In the rows, 128 means zero.
Rotation paths and how fast each direction turns (degrees a step):
Each turn is a multiple of 5 degrees from 10 to 175, or 0.
Each row of a path follows its step; steps can be skipped.
Rotation 1:
step 0: [140 130 136 120 125 127 119 137 117 135 114 122 135 122 116 133 122 127
 121 118 120 123 123 117 128 132 131 131 118 125 126 134 125 124 128 124
 122 128 138 122 129 134 123]
step 2: [148 136 134 117 125 110 123 127 133 136 121 119 135 126 137 132 134 121
 125 128 126 132 129 127 122 132 124 131 114 130 124 123 136 125 128 131
 120 126 124 125 125 132 135]
step 3: [137 130 146 124 133 119 134 138 117 145 126 135 125 130 119 129 140 122
 120 125 125 128 129 121 127 131 131 129 115 121 125 121 127 126 126 119
 129 132 129 131 121 129 123]
step 4: [131 118 133 118 126 117 123 140 128 129 122 130 137 121 131 135 124 127
 120 122 123 136 127 121 130 130 129 135 122 114 131 122 132 130 126 125
 132 142 123 113 129 140 126]
step 6: [137 136 137 124 129 123 119 127 120 136 117 118 128 123 124 121 121 111
 120 127 133 123 133 114 126 123 131 130 117 127 128 122 131 124 125 125
 128 132 127 128 128 143 122]
step 13: [131 139 142 120 132 129 124 128 118 131 128 139 123 123 115 136 126 130
 123 129 120 123 122 124 131 116 126 134 117 126 132 124 131 128 127 117
 133 134 130 113 134 132 132]
step 14: [133 134 141 124 129 119 115 118 128 128 119 127 136 122 129 130 126 137
 114 131 135 138 132 124 134 125 130 137 124 130 121 136 137 128 127 133
 135 140 123 118 131 136 136]
step 19: [147 135 132 118 131 119 125 125 118 136 127 131 123 131 120 137 123 123
 121 134 118 127 130 126 120 123 119 127 118 130 131 114 134 123 119 118
 133 127 124 127 130 129 131]
step 20: [134 124 143 120 126 121 125 126 124 146 128 129 139 129 122 136 127 131
 112 134 128 139 127 125 137 128 117 127 123 120 120 130 137 125 127 131
 126 138 128 122 123 128 128]
Speeds:
[126 127 129 128 127 127 129 126 125 132 129 129 130 129 124 130 126 126
 128 128 129 126 128 124 130 125 127 131 127 127 131 130 125 131 126 126
 129 125 131 130 127 127 126]
110
[125 131 125 127 128 130 130 127 126 128 127 130 127 128 126 130 129 128
 125 128 125 127 131 130 127 131 129 130 127 128 126 125 128 130 126 127
 125 124 124 126 130 128 129]
175
[131 131 130 131 128 129 127 124 128 122 129 130 128 129 126 129 128 130
 131 129 127 128 128 129 129 124 131 130 127 128 127 133 127 130 130 127
 127 130 127 128 130 128 127]
20
[128 129 130 126 126 125 127 129 132 125 125 130 122 130 129 131 125 128
 130 125 126 127 128 125 127 128 126 126 127 130 129 126 127 128 128 129
 128 125 130 128 131 127 127]
175
[130 128 123 127 130 125 128 125 132 126 129 128 127 128 125 125 131 123
 128 130 128 125 129 127 128 127 128 127 126 128 128 128 126 124 129 126
 127 126 128 128 126 128 131]
110
[130 128 129 128 126 127 130 127 131 127 134 128 129 124 130 130 127 128
 127 129 128 131 126 128 130 126 128 127 130 130 128 127 131 129 123 125
 126 126 129 125 129 129 131]
120
Rotation 2:
step 0: [130 126 117 138 122 135 123 119 114 134 132 121 128 128 130 128 134 121
 135 131 117 134 136 130 134 136 136 119 131 137 124 129 127 130 122 112
 135 135 120 133 125 127 129]
step 2: [125 140 130 115 135 140 125 115 125 124 128 126 125 124 124 128 141 127
 123 136 112 120 117 131 124 129 132 133 126 133 133 122 128 119 129 117
 129 127 119 131 125 128 133]
step 6: [123 145 134 121 124 122 125 121 131 133 129 137 120 128 127 118 137 136
 135 135 130 130 114 125 126 133 124 135 133 123 132 130 137 124 121 116
 137 121 120 131 123 124 123]
step 7: [127 128 132 125 115 115 131 130 126 135 124 133 124 137 120 114 131 117
 126 129 129 128 135 128 123 137 128 135 120 133 130 141 133 122 120 120
 137 125 137 135 127 134 122]
step 9: [121 132 132 122 128 133 134 127 122 141 122 122 119 132 128 126 130 117
 134 126 133 142 129 135 127 137 119 123 132 134 136 131 132 130 124 120
 118 118 128 126 115 126 141]
step 12: [123 128 142 125 137 129 122 118 133 133 117 125 120 112 133 126 125 127
 128 127 117 126 134 133 136 124 126 124 133 142 131 124 130 137 128 117
 120 135 133 128 124 132 119]
step 15: [117 120 134 120 133 121 120 125 130 133 126 138 113 127 121 125 138 125
 127 124 125 125 143 131 123 122 139 134 125 123 130 121 123 121 124 116
 138 123 129 130 134 132 130]
step 16: [134 131 136 127 125 120 116 119 125 140 122 127 117 123 126 135 136 124
 130 127 116 129 129 140 141 135 128 122 128 131 119 126 129 126 127 123
 142 122 126 124 130 135 119]
step 18: [125 135 121 124 121 126 133 115 130 122 129 121 128 137 131 128 146 116
 135 131 118 128 134 131 140 131 132 127 134 122 133 125 114 121 124 119
 127 128 124 130 127 124 133]
Speeds:
[126 134 129 127 128 127 127 129 128 128 130 129 131 131 128 128 128 126
 125 124 126 128 128 127 124 129 127 127 132 125 131 126 127 128 127 130
 126 128 125 130 130 128 127]
90
[129 127 130 127 129 128 125 126 126 125 127 125 131 129 129 131 131 124
 127 127 129 127 128 128 128 129 126 126 128 128 126 130 128 126 132 126
 128 125 129 130 127 129 133]
45
[130 127 129 126 126 128 128 127 130 123 127 126 126 127 124 125 126 129
 126 125 129 130 129 127 129 128 128 128 128 132 130 125 126 123 125 126
 126 127 131 129 130 128 129]
135
[131 130 126 128 127 127 127 124 128 129 126 130 130 126 129 128 130 129
 132 127 128 125 124 129 132 129 129 128 133 129 128 129 125 127 130 128
 125 129 130 129 129 129 125]
175
[131 128 128 128 131 125 127 131 130 128 124 127 129 126 126 128 126 126
 128 128 125 123 129 129 127 129 128 130 128 129 124 127 131 129 125 127
 130 128 128 131 128 133 128]
85
